In the rows, 100 means zero.
The rows below fall into families. The same turns and mirrors carry the whole set onto itself and the rows of a family onto each other. For each named row, which other rows are in its family? Write them in the order they are listed.
These 35 rows form 7 families of 5 rows each.
fug: 107 76 90 80 78 89 86 103 126 129 120
nov: 84 75 133 116 67 108 59 125 125 137 126
Mak: 112 83 123 100 128 110 103 125 117 95 142
lazar: 111 81 138 136 94 111 92 94 113 87 104
per: 80 93 123 109 139 103 113 124 112 107 103
Zok: 99 82 96 83 73 93 84 114 119 143 105
fugi: 116 50 128 135 79 100 101 95 108 99 123
buka: 103 76 142 143 86 115 92 120 104 93 113
vikor: 69 91 122 101 133 97 91 116 114 85 126
Lag: 105 92 139 135 99 117 90 115 113 93 98
gizam: 60 91 124 114 62 106 69 116 119 121 133
Salo: 111 73 134 128 77 112 94 94 106 84 123
Deziz: 85 66 94 76 77 83 76 100 117 113 112
Duki: 68 84 132 129 67 109 78 114 138 137 122
pinot: 109 46 97 88 102 79 94 104 127 121 133
mebu: 100 62 90 76 81 86 100 107 121 118 131
Besab: 60 58 135 102 113 104 124 110 103 148 117
tas: 100 57 96 80 77 85 90 116 111 142 113
nuv: 83 69 127 119 133 98 88 122 134 108 149
Reri: 122 57 118 77 90 96 82 89 107 129 117
nirug: 85 72 133 132 80 104 91 101 107 75 102
fani: 70 73 136 121 82 103 79 106 119 151 151
Rege: 60 70 137 115 70 107 72 104 131 138 132
tol: 97 52 159 132 88 117 90 95 112 112 104
zatod: 73 70 135 93 114 96 109 75 83 130 117
vuvev: 81 82 115 84 116 91 104 97 94 143 92
dup: 80 76 122 86 122 93 108 102 78 143 115
lopi: 78 92 118 110 139 100 113 122 125 101 126
boke: 81 88 130 124 66 114 71 122 132 131 104
Lutok: 68 72 125 112 132 102 105 124 132 94 134
Vivu: 85 71 131 113 144 100 102 128 111 99 114
Zepa: 72 74 124 94 112 91 113 81 94 143 101
buv: 57 78 117 90 102 91 113 93 81 124 110
lim: 80 76 120 109 74 115 92 136 134 138 148
Lelem: 81 65 137 116 109 95 119 83 80 135 128

Same family as Lag: per, Zok, vuvev, boke
Same family as tas: nov, buka, dup, Vivu
Same family as Rege: Salo, mebu, zatod, Lutok
Same family as Zepa: fug, lazar, Duki, lopi

The rows below fall into families. The same turns and mirrors carry the whole set onto itself and the rows of a family onto each other. For each named row, which other rows are in its family? Write them in the order they are listed.
These 40 rows form 5 families of 8 rows each.
kalar: 76 87 101 84 106 139 103 111 111 126
golog: 75 78 86 59 78 105 164 102 127 108
Dimor: 107 103 106 51 96 127 131 109 133 108
gapa: 61 64 66 55 95 114 141 116 116 114
nar: 72 99 106 97 133 93 120 123 97 139
binoz: 108 97 105 71 119 85 130 109 133 139
lup: 76 87 67 61 97 85 116 98 119 120
zunos: 88 99 91 85 104 107 181 137 109 124
zofis: 91 87 93 57 81 100 169 108 132 112
kuzu: 92 115 105 73 105 107 96 113 103 114
pof: 100 107 119 73 109 68 124 107 117 106
surep: 70 76 97 83 113 115 156 156 88 131
Zuzap: 108 74 97 57 100 105 165 142 125 131
bimes: 89 75 110 69 131 92 106 127 116 145
tana: 107 85 107 99 125 78 124 125 109 86
Sare: 79 57 104 61 102 100 116 91 135 122
gebu: 113 93 120 57 126 89 151 137 123 116
sagin: 71 68 120 98 118 91 106 135 90 116
Paf: 98 106 109 72 99 65 134 107 112 93
ripid: 82 86 105 94 92 86 154 141 84 86
butav: 62 39 100 85 98 123 135 126 107 115
Mab: 99 100 69 72 88 79 149 113 113 98
vanod: 85 90 100 98 97 129 112 142 84 113
remod: 110 55 128 59 105 97 136 134 128 105
Zedo: 65 82 82 95 107 111 134 128 101 153
Tuku: 83 65 123 97 117 84 106 130 93 101
futis: 56 99 85 85 91 88 130 97 101 116
liki: 104 47 124 70 104 99 141 136 120 93
gesok: 77 68 103 69 106 97 107 96 130 136
mamum: 98 78 102 77 90 148 147 137 112 107
kuzov: 93 60 106 92 122 108 150 143 107 81
kefet: 119 84 120 73 108 119 102 126 120 109
sopof: 84 97 76 110 103 82 134 123 91 99
pud: 61 50 95 82 89 126 149 135 105 123
kolum: 70 48 105 82 133 115 118 128 110 101
sateg: 85 50 96 45 118 111 133 118 133 103
dif: 117 107 105 67 88 116 141 142 105 94
fisoz: 51 99 86 97 94 96 136 109 93 124
fifo: 72 111 87 76 87 137 140 126 95 110
rof: 87 86 109 87 93 95 166 148 92 91

Same family as fifo: kalar, Dimor, kuzu, vanod, mamum, kefet, dif
Same family as zofis: pof, sagin, remod, gesok, pud, fisoz, rof
Same family as golog: Sare, Paf, ripid, butav, Tuku, futis, liki

The rows below fall into families. The same turns and mirrors carry the whole set onto itself and the rows of a family onto each other. For each named row, which other rows are in its family? Write them in the order they are listed.
These 30 rows form 5 families of 6 rows each.
mebo: 137 102 82 107 112 119 68 113 90 81 109 107 102
fof: 81 53 91 106 96 99 96 109 110 127 58 103 118
dom: 66 50 100 102 112 87 91 98 109 117 71 96 113
Sofav: 75 58 92 84 100 80 75 108 128 121 66 102 113
Ritif: 137 101 81 112 110 116 88 116 114 69 78 93 113
Guga: 102 59 107 117 112 95 83 139 96 130 105 96 112
tega: 125 87 97 91 86 97 80 89 103 75 97 152 100
pabil: 122 110 91 90 117 110 55 104 115 74 109 96 103
Golus: 88 70 102 124 114 89 95 120 76 127 96 89 100
kufe: 115 86 99 92 94 94 73 79 109 67 85 153 95
Tuk: 70 64 97 90 93 83 84 94 127 119 60 110 101
zifu: 138 100 82 93 112 122 77 117 100 87 110 101 116
Lib: 126 98 87 105 92 109 76 96 117 65 96 138 83
gufun: 93 87 92 108 89 77 97 109 88 131 53 107 95
zaz: 77 91 100 110 83 59 81 97 89 105 89 93 80
gonev: 119 85 97 97 93 110 57 93 113 66 114 133 95
Sove: 93 63 111 118 119 103 91 129 107 131 99 87 112
kur: 123 100 116 104 122 87 99 99 131 65 66 117 115
toku: 112 94 114 84 142 100 78 95 131 78 86 108 125
tiv: 63 57 91 101 92 87 77 96 117 101 87 80 106
roraz: 78 76 85 109 87 72 88 96 80 118 71 110 84
Nemef: 112 99 123 86 122 90 66 90 128 69 104 124 106
zemi: 100 68 113 127 106 90 105 124 87 134 81 109 109
Nufal: 133 110 94 106 126 117 80 116 123 74 104 102 102
pezun: 115 97 114 72 128 90 83 92 132 81 85 116 126
vuna: 98 86 95 105 81 62 78 115 85 124 80 122 80
Lok: 83 61 114 127 101 85 87 116 91 106 117 87 102
Kuv: 113 94 113 92 123 100 83 91 146 66 85 127 105
rimu: 131 80 96 119 88 108 93 100 111 59 81 139 102
mebiz: 99 91 93 117 81 79 87 115 79 127 85 115 75

Same family as toku: mebo, kufe, Tuk, Sove, mebiz
Same family as tega: Sofav, Guga, zifu, pezun, vuna
Same family as tiv: Ritif, zaz, kur, Lok, rimu
Same family as Kuv: dom, Golus, Lib, roraz, Nufal

The rows below fall into families. The same turns and mirrors carry the whole set onto itself and the rows of a family onto each other. For each named row, which other rows are in its family? Write them in the order they are listed.
These 32 rows form 8 families of 4 rows each.
fur: 96 92 69 73 115 118 110 81 123 80 97 106 90 123 111 104 53 123 112
Pozis: 88 87 60 71 107 97 103 83 113 75 91 104 88 119 98 99 52 115 105
Pufa: 94 100 62 102 119 125 101 85 104 97 91 109 86 95 113 131 89 115 143
doref: 105 121 120 111 103 118 110 90 73 91 102 56 109 113 82 71 124 115 91
buko: 95 124 135 116 102 131 116 86 69 82 108 69 104 111 91 76 114 114 81
Vus: 75 95 70 124 120 140 108 99 92 102 96 103 83 107 105 130 94 120 132
lenez: 93 89 60 111 106 127 109 96 96 102 96 112 82 104 110 136 102 115 130
lus: 92 105 134 111 104 114 116 85 63 79 91 70 111 93 78 79 108 109 84
gof: 79 91 66 71 113 103 100 78 121 89 96 93 87 128 112 109 57 114 115
dosi: 114 84 111 65 78 88 123 72 77 108 74 72 123 98 98 90 108 101 79
Tarub: 89 90 70 90 109 105 104 64 117 95 96 117 98 122 106 102 44 115 110
seke: 103 109 55 102 109 129 101 102 105 93 107 104 91 115 105 118 109 106 139
tuguf: 105 120 121 112 100 121 112 88 65 82 100 68 114 87 86 76 115 112 87
ter: 90 88 70 128 118 128 111 81 105 110 94 103 96 106 111 136 93 115 133
Bazus: 86 96 58 75 121 113 107 77 117 93 101 106 95 121 114 112 60 110 98
vavap: 95 86 117 61 77 95 126 87 64 113 72 71 114 84 102 94 114 107 90
minav: 80 81 70 77 107 99 106 73 121 86 96 114 86 112 110 85 61 116 116
masar: 88 109 55 108 113 129 113 92 98 104 102 101 86 101 100 126 95 119 142
fini: 94 101 65 104 107 146 112 97 100 101 101 104 88 111 121 130 109 118 137
deba: 94 96 111 80 74 88 108 74 78 113 64 62 99 113 93 71 120 96 90
Kepat: 99 88 117 78 77 86 111 72 74 109 75 69 116 105 108 88 122 89 87
damet: 87 89 72 71 109 91 115 79 127 93 91 112 98 126 107 97 60 125 119
zasu: 108 91 122 80 75 97 128 76 68 119 66 75 113 110 100 89 121 103 86
galu: 87 113 134 94 106 117 117 89 62 72 105 74 99 84 101 87 114 117 84
lep: 99 109 136 119 102 118 110 91 69 80 92 68 101 97 91 73 105 123 76
Donu: 100 115 131 117 101 129 102 84 58 79 99 74 94 86 98 84 115 108 87
lalo: 95 87 125 81 78 92 123 72 75 120 81 76 116 97 112 72 121 102 90
zuzo: 103 80 117 84 73 80 117 82 75 117 63 71 107 99 94 84 112 103 96
pegad: 89 94 47 77 105 108 95 89 120 82 85 97 85 120 106 98 67 101 112
Feveb: 83 94 70 108 119 142 117 94 93 96 103 104 102 107 96 132 102 112 138
Tosa: 104 128 141 107 108 122 105 81 68 85 97 77 103 91 100 84 110 115 94
tigi: 99 88 108 79 86 83 122 77 75 118 66 68 115 98 100 98 108 96 71

Same family as zasu: fur, lenez, lep
Same family as lalo: Pufa, lus, Bazus
Same family as damet: Vus, dosi, Donu
Same family as seke: doref, deba, pegad

The rows below fall into families. The same turns and mirrors carry the whole set onto itself and the rows of a family onto each other. For each named row, which other rows are in its family? Write them in the order they are listed.
These 30 rows form 5 families of 6 rows each.
nebu: 88 84 111 101 70 108 84 76 120 93 118 123 97 108 85 117 147 80 89 97 87 101 99 79
pib: 86 115 97 81 102 105 121 128 137 77 143 113 71 95 101 125 118 98 80 112 112 123 87 87
Vaz: 102 116 108 93 98 119 99 110 132 91 142 118 64 81 103 125 117 106 94 97 109 145 87 89
Felam: 76 93 87 111 116 81 95 102 81 79 81 77 74 104 103 100 100 139 95 79 118 98 125 63
Tar: 86 101 111 86 107 76 109 108 91 90 58 39 92 87 109 88 96 110 99 84 113 91 105 107
madug: 103 96 114 98 83 80 103 118 96 80 77 43 79 82 124 78 100 116 117 80 106 95 106 120
fik: 86 139 97 110 79 113 87 106 139 110 112 119 80 119 92 104 98 95 109 106 108 121 75 117
kido: 64 99 101 111 133 91 81 111 95 62 84 73 102 106 96 105 79 130 96 91 101 102 123 90
popim: 81 104 119 95 68 128 93 83 107 102 141 116 89 97 105 94 121 98 112 121 102 101 90 86
gadib: 80 106 111 95 59 116 87 100 117 94 128 134 81 95 102 106 138 95 101 123 83 116 104 98
degu: 97 123 99 89 78 111 66 92 145 110 109 115 68 107 103 99 111 72 101 106 122 127 91 94
dapan: 103 121 104 101 80 112 75 103 153 102 93 111 72 116 83 114 100 81 110 94 100 127 77 115
bagu: 99 107 124 100 93 79 98 105 90 60 86 50 88 81 115 90 90 111 113 68 107 92 117 107
gilo: 82 108 115 94 112 94 110 111 95 78 73 94 105 102 102 87 111 118 77 56 97 94 141 135
davo: 81 79 67 110 121 95 84 117 84 93 99 62 91 89 99 92 102 142 80 92 107 93 124 99
suzel: 79 97 98 88 105 117 108 109 114 86 157 95 58 98 93 100 133 99 99 89 109 131 77 106
sis: 81 99 117 98 104 113 109 91 99 95 74 102 119 88 129 84 96 129 97 53 112 87 134 108
Nupa: 88 117 87 100 76 116 118 110 138 97 136 109 57 78 107 122 129 107 107 82 116 124 87 81
mido: 119 106 102 112 86 128 81 101 128 112 98 118 68 103 95 95 124 73 111 102 125 119 87 99
duden: 89 103 94 124 115 78 91 111 77 87 78 83 78 105 107 89 100 147 79 87 109 87 121 84
Duli: 68 95 98 92 121 99 107 85 114 86 65 95 94 86 128 79 100 130 110 61 109 86 133 114
fibu: 92 119 92 110 83 117 74 116 151 120 117 105 95 107 119 108 108 76 102 84 115 111 77 110
pasu: 80 96 99 105 120 105 94 120 83 74 72 70 88 94 85 99 85 142 94 66 100 94 120 79
zefud: 81 109 102 93 98 102 125 100 102 76 67 80 114 115 118 79 101 134 101 64 95 89 134 116
Vufu: 106 93 126 102 94 69 108 119 110 91 94 45 100 94 110 95 90 93 88 70 113 89 120 111
riz: 75 112 104 75 77 125 75 83 106 92 118 121 103 87 84 111 136 94 85 120 92 105 98 110
beku: 95 114 96 91 66 128 82 89 122 82 119 120 99 78 87 128 134 88 93 115 90 96 97 90
tumis: 86 109 111 82 109 114 122 110 141 81 134 116 59 88 86 105 129 88 91 108 116 120 88 93
gezo: 83 97 97 81 97 64 98 101 121 78 73 46 87 85 109 91 95 123 91 82 82 89 109 113
fele: 60 80 104 101 104 101 109 81 112 83 83 87 111 112 98 88 101 122 115 50 102 106 143 121

Same family as Duli: fik, bagu, duden, beku, tumis
Same family as popim: kido, gilo, Nupa, mido, gezo
Same family as Vufu: nebu, davo, suzel, fibu, fele

The rows below fall into families. The same turns and mirrors carry the whole set onto itself and the rows of a family onto each other. For each named row, which other rows are in its family? Write them in the order they are listed.
These 18 rows form 3 families of 6 rows each.
D: 77 128 141 46 67 91 85 126 106 126 107 102 118 81 139 119 127 59 102 100 26 74 107 142 105 98 98 64 149 111 103 85 125 76 141 103 73 124 101 119 115 112
S: 110 115 133 98 100 130 102 77 90 131 83 146 136 113 71 112 77 80 126 118 71 50 123 108 100 130 94 86 135 113 132 139 102 106 108 138 101 72 74 118 165 68
W: 97 112 134 68 91 106 80 89 113 117 84 119 125 122 94 131 64 54 124 112 46 60 156 128 139 148 80 97 121 80 162 90 108 107 133 114 86 86 109 138 156 103
R: 100 123 116 47 86 117 73 99 106 104 88 129 133 109 103 120 64 50 126 109 45 66 160 146 134 144 68 98 113 105 157 106 119 108 129 126 79 85 105 121 143 104
Q: 81 132 123 65 103 100 59 73 111 128 79 123 98 114 99 90 99 90 88 94 33 66 84 96 102 106 93 88 135 72 161 88 84 99 125 103 84 106 117 122 136 79
J: 71 126 146 36 74 98 82 120 110 113 95 118 116 88 139 124 130 74 103 99 29 99 103 126 124 103 95 60 141 116 115 91 113 92 156 96 60 125 108 115 124 103
B: 91 141 141 66 87 96 86 119 129 162 95 139 115 106 105 91 122 96 100 123 50 70 82 104 62 101 106 54 161 107 88 117 117 106 110 109 114 96 88 122 124 71
U: 73 125 143 40 61 110 85 130 93 121 99 111 106 95 112 113 130 71 99 92 9 78 99 119 129 118 95 77 147 105 117 91 115 67 144 106 58 126 103 132 126 108
T: 119 84 147 72 110 122 139 137 106 124 89 133 113 125 124 132 111 70 145 119 63 63 140 128 97 129 92 84 129 142 92 113 118 83 106 122 86 94 95 121 122 104
X: 81 141 148 55 78 114 96 132 130 139 97 146 116 112 100 114 135 112 111 128 37 73 83 97 72 113 97 49 165 99 90 108 123 92 130 111 99 91 74 118 121 73
Y: 111 119 143 71 93 133 92 109 109 114 84 132 134 108 110 111 74 45 127 125 35 60 168 131 131 147 62 103 114 100 155 88 112 98 136 121 84 103 103 121 135 108
C: 111 91 137 83 101 112 103 92 107 144 96 148 126 135 80 117 89 71 127 120 88 52 110 115 82 146 97 78 143 102 122 131 97 113 105 128 104 57 83 129 156 60
F: 72 146 129 64 85 101 70 89 126 132 87 134 101 121 79 93 96 92 94 99 22 45 80 86 87 110 90 96 146 74 159 93 85 89 115 122 89 105 101 125 123 97
Z: 108 97 147 58 91 98 139 127 114 120 96 132 107 118 120 147 113 51 143 118 74 72 142 140 106 152 83 74 129 125 92 98 127 96 121 118 66 101 93 139 124 103
N: 68 146 123 47 95 84 57 73 100 136 85 124 106 107 97 84 89 76 87 99 24 44 102 105 100 104 92 91 140 72 150 94 93 92 125 111 108 112 104 120 133 100
L: 88 138 141 73 98 104 95 113 137 144 94 156 112 110 116 101 139 102 107 114 60 85 71 102 66 108 97 41 147 92 91 107 106 106 123 101 99 92 87 118 114 76
A: 112 107 112 82 107 122 93 85 96 130 85 143 121 132 79 104 78 83 126 104 76 57 120 126 86 137 88 81 134 107 116 135 108 108 83 130 102 55 87 128 150 59
G: 115 106 128 58 98 117 129 142 121 120 102 139 118 123 124 120 112 58 140 107 70 72 138 152 100 141 80 70 118 129 84 113 126 98 108 122 79 83 94 130 118 114

Same family as G: R, Q, J, L, A
Same family as S: U, T, X, Y, F

